The same turns and mirrors carry the whole set onto itself and the rows of a family onto each other. Which other rows belong to the same family as each row named below? List them in the order they appear above.
These 30 rows form 5 families of 6 rows each.
sofi: [ 11  -2  -9 -25  48  -3 -48  -2  -4  11  34  13 -12   7 -23   3 -32  43
 -25  17 -16  25  -5   4]
Pubir: [ -9 -26  31  11   9 -15  19  -5 -27   0  -9  35   5  -5 -40   6 -10 -21
 -31 -10 -28   7  12  18]
tovak: [ 25  10  -7 -31  40  -9 -20 -44  15  13  25  24  -6 -24  -9  16   7   5
  10  -6  -3   5 -33  -5]
Duda: [-18   3  15   4  49 -11 -24  -1  -8  -2 -12   1  13 -13 -37  -7 -19  25
  -4 -28   0  14  36  12]
nul: [  7   0  26   1  18 -26 -12   0   7 -22 -14  13  21 -45 -30  -8 -10   6
  24 -14  -8  22  16 -14]
sazur: [  5  -9  28  -6  -6 -35  -5 -16   2  16 -11  47   8 -33   6 -11  -2 -13
   3   2 -36  -7  15 -13]
zozez: [ 13   6  -6 -25  58  10 -16 -34 -14  21   8  30 -20  12 -22  13   3  10
 -35 -13 -20   2 -20  23]
dap: [ 33   7   8 -33   8  15  -2  -8  16 -11  38  11  14 -37 -24  -8  -4   0
  10  11 -22  -5 -21 -20]
zefu: [ -8  17 -11 -26  60  -5   2  -5 -27  22  47   3  -8 -11 -28 -17 -33  27
  -4 -14   3  11   2 -16]
verif: [ 27 -10  -2 -38  -7 -34   6   5  -9  -6  29  11  23 -43 -20   2  -4  19
  -3  -9   8  15  21 -24]
bak: [  9   8   7 -17  39  -7  24  17 -51  14  11  34 -26  -5 -42 -28 -22   5
 -32  -4 -38  17 -16 -14]
suru: [ 26  -7   6 -20  26 -16 -31  17 -16   8   8  34 -28  -1 -40  -9 -13  26
 -34  29 -50  30 -29  -2]
Bap: [ -3  -3  30   8  25 -23  -7  19 -19  -6 -38  23  -3 -21 -55 -20   1   8
 -13 -17 -34  19  14   5]
dibar: [ 11 -11   2 -30   7  -7  -9 -33  -2 -15  54  45  26 -18 -21   7 -10  16
 -12  10 -35  29 -28 -11]
sug: [ 22 -10  16 -11  19 -35  -9  15 -50  21 -25  36  16  -9 -31 -10 -11  -4
 -31 -15 -53  -6   1   6]
lovi: [ -2  -6 -15 -28  29 -31  -6  13 -31  28  20  -3  -1  -8 -35  -1 -11  38
 -35 -19  16   0  29   6]
viv: [ 26 -14   7 -22  -3 -41  19  30 -41   8 -11  29  -9 -20 -40  -9  -2   8
 -42  -3 -19   9   6  -6]
zazel: [ 31   2   8 -31  21  -4  -5 -25  -4  10   3  45 -19 -17 -34   2  32  -3
 -17  -3 -48  14 -41  -2]
pipak: [-33 -13  10  11  34 -37  -8 -15  -7  31  13   2   1 -13 -38   9 -13   2
   2 -15  13  -9  12  17]
sak: [ 27   3  15 -13  22   9   9  17 -21   8  -3  26 -20  -5 -41 -17 -11  -8
 -36  15 -41 -16 -34   6]
rupi: [ 29  -6  11 -30   2 -32 -20  -6 -13   3  15  21  50 -44 -17  -1  -4   4
  16 -17 -35   5  10 -23]
Pazor: [ 22  11   7 -32  18  -9  20   0 -17  -7  41  26   4 -41 -27 -23 -17   4
  14  -1 -24  28 -14 -44]
gud: [-22  -1 -16 -20  41 -28 -29 -23  -9  33  51  23  -2  -1 -41  -1  -5  39
 -16   2 -18   7 -33   9]
tal: [  0  13  -9 -20  52  13 -19  -2  -1  28  34 -10  -9  -1 -35  -8 -17  23
 -14  -1  -2 -25 -11  12]
zumop: [ -4   2  -8 -19  46 -32 -38  -4 -29  40  13   1  29  -8 -22  -1 -20  26
  -7 -29 -11 -15  21   9]
rab: [ 37  -4   3 -27  18 -18 -35  -2  10  -9  29  26  -3 -24 -16   2 -25  24
   2  31 -24  34 -25 -21]
keli: [-19  -5  12 -16  19 -11 -23 -31   7  25  17  22  22 -15   7  -4  -6  13
  -4 -15 -18  -8  46   1]
zefef: [-14 -21  25  -8  -7 -20   2 -16   6   0  27  15  24 -39 -46   4  18  -5
  14 -14 -23  15  15  -8]
lafa: [-23  -7  19  -4  18 -28 -17  -5 -14  45 -14  34 -11  -5 -19 -20  10   9
 -25 -10 -45 -15  26  11]
monil: [  9 -10   3  -4  24 -34   0 -13 -29  10  13  56 -11   1 -26   0 -25   3
 -36  20 -33  10 -52   9]

Same family as viv: zefu, verif, bak, lovi, Pazor
Same family as zefef: Pubir, dibar, pipak, gud, monil
Same family as zumop: dap, sug, sak, rupi, tal

The same turns and mirrors carry the whole set onto itself and the rows of a family onto each other. Which other rows belong to the same family as each row named below? List them in the order they appear above.
These 18 rows form 3 families of 6 rows each.
T: [-48  25 -13  -3  13 -12 -14 -38 -38  -4  23]
H: [-39  13 -23 -35   5 -24  21 -20 -29  23  31]
J: [  7  25  12  22  19   2   7 -28 -13   8 -24]
D: [-17  34 -16   5   3 -14 -31 -19 -16   2 -13]
W: [  0  29   7   7   5  10   3 -15 -32   3 -38]
G: [ -9  -5   2 -17   5   2  54 -21 -44  15  13]
P: [-49  19 -18 -27  26   0 -17 -32 -20   2  16]
F: [  8  26  18   1  23   7  -3 -37 -15   0 -26]
Y: [ -2  19  -8  13  18 -11 -37 -26 -14  12   4]
X: [-34   2 -14 -27  -4 -28  14 -24 -56  18  24]
C: [-49   8  -8   0  26 -16 -18 -23 -35   5  26]
U: [-15   0  10 -23  14 -12  55 -20 -27   9  19]
R: [ 17  20  17 -13  -2  -6  34  -7  -9  27  -9]
Q: [  7  11  17 -17   1 -13  34  -4 -24  34 -23]
S: [  8  -2  16 -24   0   0  33 -28  -4  20 -18]
L: [-22  12 -22 -38  14 -25   8 -13 -37  16  39]
Z: [-17  24 -13   0  -2   7 -33 -24  -7   9 -11]
N: [ -6   5  10 -19  22  -6  42   2 -35  26  27]

Same family as G: F, C, Q, L, Z
Same family as X: W, P, Y, S, N

